128 stands for zero in the data rows.
Here are some points, one per row:
array([129, 104, 170, 116, 136, 156, 181, 158,  89, 102, 172, 133, 108,  74, 129, 170, 123, 118,  84, 161,  44,  46,
        69, 167, 132, 141, 174, 150, 147, 105, 145, 144,  83,  23, 173, 144, 158,  80, 158, 131, 131, 102])
array([166, 137, 188, 149,  73, 125, 134, 163,  90, 103, 145,  95, 130,  68, 178, 142, 184, 115, 100, 201, 129, 203,
       162, 129,  54, 118,  15, 154, 154, 110, 106, 133, 139,  93, 137, 146,  99, 153, 148, 124, 177,  94])
array([158, 118,  88, 133, 114, 117, 120, 153, 140,  88, 122, 143, 173, 104, 101, 118, 136, 103,  76, 145, 110, 105,
        55, 215, 177, 115,  69,  83, 149, 120,  63, 111, 129, 176, 150,  51, 136,  98, 169, 128, 123, 255])
array([139,  88, 108, 157, 100,   7, 108,  75, 158, 150, 160, 122, 161, 180, 131, 127,  71,  65,  52, 165, 136, 120,
       145, 107, 119,  52, 152, 167, 139, 135, 201, 135, 174, 216, 141,  74,  80, 133, 152, 188, 150,  38])
array([137,  88, 139, 101, 134, 157, 203,  37,  68, 179, 158, 151, 142, 147, 114,  61, 129, 193, 152, 159, 128, 128,
       132, 119, 172,  67,  96, 146, 156, 169, 114,  89,  77,  94, 117, 164, 163, 184,  79, 107,  96, 121])
array([118, 121, 115, 151, 119, 150, 198, 196, 197, 129, 132, 115, 121, 157, 138,  54, 106, 162, 213,  83, 149, 108,
       111, 144, 107, 108, 107, 131, 172, 149, 203,  90,  84,  92, 178,  77, 165,  64, 116,  51, 183,  94])
array([118, 129, 128, 153, 203,  69, 109,  86, 151,  74,  90,  98, 185, 193, 161, 173, 170, 103,  93,  64, 102, 163,
       101, 131, 140, 175, 110, 227, 168,  88, 121, 115,  47, 154, 151, 121, 170, 143, 161, 122, 110, 108])
array([132, 146,  62, 152,  61, 150, 148,  85,  56, 160, 152, 139, 144,  64, 114, 142, 202,  85, 177,  82, 118,  79,
       199, 139,  89, 106, 175, 135, 114, 182, 179, 187,  62, 214, 125, 179, 156, 121, 131,  45, 145, 119])
array([164, 172, 173, 120, 156, 143, 175, 172, 114, 163,  55, 121, 149, 168,  69, 158,  76,  98, 139, 201, 139, 148,
       140, 209, 155, 109, 146, 163,  63, 155, 161, 112, 137, 168,  68, 148, 162,  83,  99, 118, 137, 130])
array([122, 148,  96,  60,  45, 133,  25, 105, 150,  79,  98, 125, 125, 133, 124, 112, 157,  59,  88, 153, 187, 194,
       124, 135, 131,  73, 134, 173, 157, 201, 140, 168, 151,  41,  84, 121, 122, 145, 136, 102,  72, 123])
array([161, 129, 168,  53, 150, 196, 128, 142, 139, 146, 169, 147, 134, 116, 229, 145, 121, 112, 134, 108,  57, 150,
       161, 146, 100, 134, 105,  95, 134, 112, 145, 117, 119, 175,  92,  55, 108, 110,  55, 103,  29,  84])
array([179, 113, 111, 144, 139, 112, 127, 140, 151,  74, 176, 199, 212, 170,  45, 170, 144,  66, 151, 151, 179, 129,
       176,  82, 123, 185, 102, 101, 129, 154, 117, 155, 162,  82, 147,  83, 128, 137,  57, 134, 120, 193])
array([132,  83, 140, 185, 138, 163, 141,  63, 193, 126, 160,  78,  83,  66, 174, 131,  83, 177, 127, 155, 144, 187,
       127, 145,  67, 152, 214, 167, 123, 155,  88, 119, 183, 158, 135, 113, 177, 134,  99, 118, 145, 144])
array([146, 124, 152, 145, 132, 111,  44, 166, 101, 175,  78, 171, 165,  98, 105, 122, 112, 185,  28,  61, 115, 110,
       112, 115, 143, 133,  55, 139, 125, 179, 229, 105, 163, 130, 164, 124, 149, 141,  95, 124, 125, 188])
array([141,  70,  58,  90, 178,  84,  90, 117, 103, 137, 106, 137, 102, 127, 140,  86,  94,  99, 116, 118, 145, 146,
       131, 172, 128, 197,  95,  30, 117, 167, 127, 185,  88,  86,  77, 119, 124, 144,  91, 123, 210, 136])
array([230, 154, 122, 116, 165,  62,  94, 131, 172,  92, 165, 138, 142, 133, 103, 102, 119, 121, 115, 112, 168,  80,
       117, 139, 222, 142, 108,  76, 156, 115, 129, 143, 192, 154, 174, 234, 129,  70, 105,  83, 119, 139])
array([121, 100, 130, 169, 120, 157, 135, 141, 117, 124,  85, 109, 127, 145, 145,  74,  98,  86,  95, 100, 165,  72,
       118, 140, 128, 170, 108, 147,  69,  23,  69, 155, 207, 135, 147, 129, 191, 230, 150, 155,  93,  50])
array([102, 119,  51, 168, 194, 185,  91, 169, 134,  62,  87, 172, 189,  81,  68, 138, 130, 166, 150, 182, 143, 177,
       122, 107, 153, 144, 141,  85, 133,  87, 120,  95, 122, 168, 140, 184, 218, 175, 170, 137,  82,  26])
array([162, 141, 157, 167, 141, 146, 110, 120, 193, 148,  88, 137, 161, 152, 125, 159,  53, 112,  85, 111, 175,  77,
       105,  98,  86, 114, 138,  90, 250, 107, 129, 166, 139, 147,  31, 122, 136, 169, 216, 155, 191, 138])
array([  7, 122, 139, 139, 141, 104, 216, 122, 117, 130, 153, 148, 178,  94, 196, 182,  47, 144, 129, 117, 215, 181,
       127, 145, 104,  96, 154, 120, 115, 127, 101,  91, 111, 102, 129, 167,  62, 126, 120, 125,  80, 142])
array([132, 163, 142, 146, 121, 122, 141, 101,  67,  99,  76,  60,  46,  99, 117, 197, 120, 124, 164, 102, 136, 138,
       158, 102, 102,  84, 122,  68, 122, 172,  95, 124,  86,  85, 171, 118, 156, 104,  95, 214,  89,  80])
array([125, 176, 125,  75,  68, 114, 118, 100, 195, 159, 127, 219, 102, 144,  58, 160, 136, 158,  88,  62,  86, 120,
       114, 209, 106, 138,  71,  95, 109, 122,  66, 106, 147, 122, 123, 129, 118,  93, 110, 113, 155, 117])
array([ 51, 107, 184, 188,  96, 168, 123, 141, 106,  97, 173, 104,  33, 208, 107, 123, 161, 138,  72, 172, 161, 181,
       111,  90, 115, 138, 172,  74, 118, 118, 138,  94,  67, 154, 123, 106, 141, 140, 106,  82, 120, 129])
array([100,  60, 202, 169,  93,  97,  65, 126, 132, 122, 117, 134, 106,  77,  94, 174, 130, 134, 225, 144, 118, 124,
        45, 117, 190, 120, 119, 174, 154, 107,  68, 134,  95, 165, 140, 143,  86, 134,  75, 120, 141, 126])
array([ 76, 177, 101, 130, 137, 196, 171,  59, 181,  86,  94, 107, 128, 104, 136,  91, 144, 137, 128, 179,  74,  38,
       143, 111, 135, 125,  88, 141,  95,  80, 171, 163, 139, 144, 118, 146,  97,  82,  56, 166, 161, 206])
array([184, 224,  81, 145, 162,  34, 135, 144, 145, 144,  93, 127, 164, 125, 128, 108, 211, 163, 120, 127,  69, 131,
        51, 145, 111, 103, 148,  72, 106, 123, 142, 138, 181, 100, 112, 121, 117, 176, 100,  93, 137, 133])
array([ 98, 146, 104, 158, 199, 151, 135, 146, 168, 135, 125, 136,  96, 121, 153, 149, 193, 123,  65, 131, 158, 132,
       201, 100, 249, 120, 169, 150, 128, 185,  65, 116, 122, 122, 128,  76, 107, 185, 155, 128, 140, 103])
array([138,  13,  61, 153, 173, 141, 174, 180, 151, 144,  53,  93, 116, 112, 105, 154, 213,  96, 111, 107, 173,  75,
        59,  68,  95, 136, 120, 170, 112, 162,  95,  61, 131, 157,  87, 170,  94, 118, 164, 152,  86,  91])
array([154, 183,  89, 130, 133, 119, 105, 109, 155, 215, 187, 166,  48, 107, 124, 105, 109, 140, 158, 137, 187, 165,
       146, 139,  94, 134, 100, 168, 111,  79, 166, 184,  58, 133, 134, 124, 100, 120, 175, 197,  75, 159])
array([132, 107, 132, 116, 107, 144, 131, 137,  86,  77, 184, 120, 143, 193, 156, 165, 128, 229, 218, 116, 124, 131,
       102, 163, 173, 107, 106, 136,  62, 154, 186, 226, 184, 106,  73,  67,  86,  82, 166, 177, 166, 124])
array([172, 200, 174,  17, 119,  90, 163, 148,  97,  56, 148, 171,  96,  91, 137,  86, 120, 123, 145, 118, 101,  62,
       116,  63, 120,  92, 143, 121,  30, 174, 136, 104, 122, 142, 126,  90, 150, 174, 178, 102, 159, 145])
array([175, 146, 169, 169, 129, 143,  62, 142, 115, 124, 155, 144, 218, 130,  88,  29, 111,  93,  73,  64, 111, 184,
        93,  73, 120, 130, 167, 146,  83, 122,  20, 130,  69, 111, 117, 143,  71, 107, 120, 178, 151, 125])
array([100, 153,  75, 136,  89,  72, 109, 175,  72,  99, 150,  84, 111, 114, 130, 116,  88, 192, 156, 144,  83,  75,
       228, 137, 116, 151, 125, 178, 200, 121, 121,  78, 125, 111,  46, 131, 115, 108,  95, 120,  93, 150])
array([ 33, 139, 174,  77, 246, 151, 144, 107,  75, 170, 160, 121,  76, 119,  94, 112, 150, 106, 155, 142, 164, 160,
       100, 133,  65, 158, 167, 194, 207,  90, 139, 124, 217, 151, 161,  89, 113,  90, 120, 110, 152,  91])
array([163, 118, 123,  65,  75, 190, 174,  76,  97, 120,  75, 119, 123, 166, 149,  93, 144, 190, 135, 133, 100, 108,
       154, 201, 150, 222, 188, 118, 162, 141, 169, 108, 127, 143, 179, 152,  21, 147, 152, 152, 133, 129])
array([ 91,  37, 146,  98, 181, 142,  64, 138, 154, 149, 161,  70, 109, 142, 152, 166, 143, 180, 152, 130, 128, 126,
       175, 141,  77,  69, 163, 125,  72,  79, 132, 105, 116, 102, 157, 200, 157, 170, 135, 111, 120, 179])
array([125, 112, 136,  39,  42, 121, 194, 185, 139, 171,  83,  66, 117, 102, 104, 102, 120, 169, 138, 119,  78, 167,
       167,  59, 148, 140, 158,  99, 125,  93, 119, 234, 106, 159, 146, 131, 151, 109, 133,  91,  98, 144])
array([ 46, 142, 166, 225, 170, 149,  99, 103,  97, 142,  99, 146,  68, 202, 175, 106,  72,  85, 187, 161,  86, 135,
       167,  93,  90, 132, 109, 139, 121, 182, 105, 125, 168, 111, 184, 157,  87, 105, 202,  90,  86, 141])
array([137, 171,  71,  80,  55, 166, 168, 174, 135, 166, 194,  80, 104, 176, 141, 175,  94,  62, 169,  64,  60, 141,
       101, 100, 179, 154, 130,  96, 106, 112, 160,  92, 154, 106, 131, 190, 140, 188, 120, 188, 172, 193])
array([122, 136, 170, 137,  88,  85,  70,  84, 119, 201, 116, 169, 184, 112, 177, 142, 179, 103, 156, 136, 173, 127,
       156,  93, 158, 137, 156,  77, 125,  62, 145,  54, 137,  86,  99,  78, 173,  51, 157, 159, 168, 117])
There is one direction along which these points spread out most. How many in every 100 of the points above lie lower along it than each point below? Answers are rounded to whole numbers. More than half of the points above lie lower than the first one.
array([184, 224,  81, 145, 162,  34, 135, 144, 145, 144,  93, 127, 164, 125, 128, 108, 211, 163, 120, 127,  69, 131,
        51, 145, 111, 103, 148,  72, 106, 123, 142, 138, 181, 100, 112, 121, 117, 176, 100,  93, 137, 133]) 5
array([158, 118,  88, 133, 114, 117, 120, 153, 140,  88, 122, 143, 173, 104, 101, 118, 136, 103,  76, 145, 110, 105,
        55, 215, 177, 115,  69,  83, 149, 120,  63, 111, 129, 176, 150,  51, 136,  98, 169, 128, 123, 255]) 0
array([137, 171,  71,  80,  55, 166, 168, 174, 135, 166, 194,  80, 104, 176, 141, 175,  94,  62, 169,  64,  60, 141,
       101, 100, 179, 154, 130,  96, 106, 112, 160,  92, 154, 106, 131, 190, 140, 188, 120, 188, 172, 193]) 20
array([122, 148,  96,  60,  45, 133,  25, 105, 150,  79,  98, 125, 125, 133, 124, 112, 157,  59,  88, 153, 187, 194,
       124, 135, 131,  73, 134, 173, 157, 201, 140, 168, 151,  41,  84, 121, 122, 145, 136, 102,  72, 123]) 28
array([ 98, 146, 104, 158, 199, 151, 135, 146, 168, 135, 125, 136,  96, 121, 153, 149, 193, 123,  65, 131, 158, 132,
       201, 100, 249, 120, 169, 150, 128, 185,  65, 116, 122, 122, 128,  76, 107, 185, 155, 128, 140, 103]) 70
array([132,  83, 140, 185, 138, 163, 141,  63, 193, 126, 160,  78,  83,  66, 174, 131,  83, 177, 127, 155, 144, 187,
       127, 145,  67, 152, 214, 167, 123, 155,  88, 119, 183, 158, 135, 113, 177, 134,  99, 118, 145, 144]) 90
array([102, 119,  51, 168, 194, 185,  91, 169, 134,  62,  87, 172, 189,  81,  68, 138, 130, 166, 150, 182, 143, 177,
       122, 107, 153, 144, 141,  85, 133,  87, 120,  95, 122, 168, 140, 184, 218, 175, 170, 137,  82,  26]) 78
array([100,  60, 202, 169,  93,  97,  65, 126, 132, 122, 117, 134, 106,  77,  94, 174, 130, 134, 225, 144, 118, 124,
        45, 117, 190, 120, 119, 174, 154, 107,  68, 134,  95, 165, 140, 143,  86, 134,  75, 120, 141, 126]) 73
array([230, 154, 122, 116, 165,  62,  94, 131, 172,  92, 165, 138, 142, 133, 103, 102, 119, 121, 115, 112, 168,  80,
       117, 139, 222, 142, 108,  76, 156, 115, 129, 143, 192, 154, 174, 234, 129,  70, 105,  83, 119, 139]) 3
array([166, 137, 188, 149,  73, 125, 134, 163,  90, 103, 145,  95, 130,  68, 178, 142, 184, 115, 100, 201, 129, 203,
       162, 129,  54, 118,  15, 154, 154, 110, 106, 133, 139,  93, 137, 146,  99, 153, 148, 124, 177,  94]) 68
array([161, 129, 168,  53, 150, 196, 128, 142, 139, 146, 169, 147, 134, 116, 229, 145, 121, 112, 134, 108,  57, 150,
       161, 146, 100, 134, 105,  95, 134, 112, 145, 117, 119, 175,  92,  55, 108, 110,  55, 103,  29,  84]) 53
array([179, 113, 111, 144, 139, 112, 127, 140, 151,  74, 176, 199, 212, 170,  45, 170, 144,  66, 151, 151, 179, 129,
       176,  82, 123, 185, 102, 101, 129, 154, 117, 155, 162,  82, 147,  83, 128, 137,  57, 134, 120, 193]) 13
array([175, 146, 169, 169, 129, 143,  62, 142, 115, 124, 155, 144, 218, 130,  88,  29, 111,  93,  73,  64, 111, 184,
        93,  73, 120, 130, 167, 146,  83, 122,  20, 130,  69, 111, 117, 143,  71, 107, 120, 178, 151, 125]) 23
array([ 33, 139, 174,  77, 246, 151, 144, 107,  75, 170, 160, 121,  76, 119,  94, 112, 150, 106, 155, 142, 164, 160,
       100, 133,  65, 158, 167, 194, 207,  90, 139, 124, 217, 151, 161,  89, 113,  90, 120, 110, 152,  91]) 98
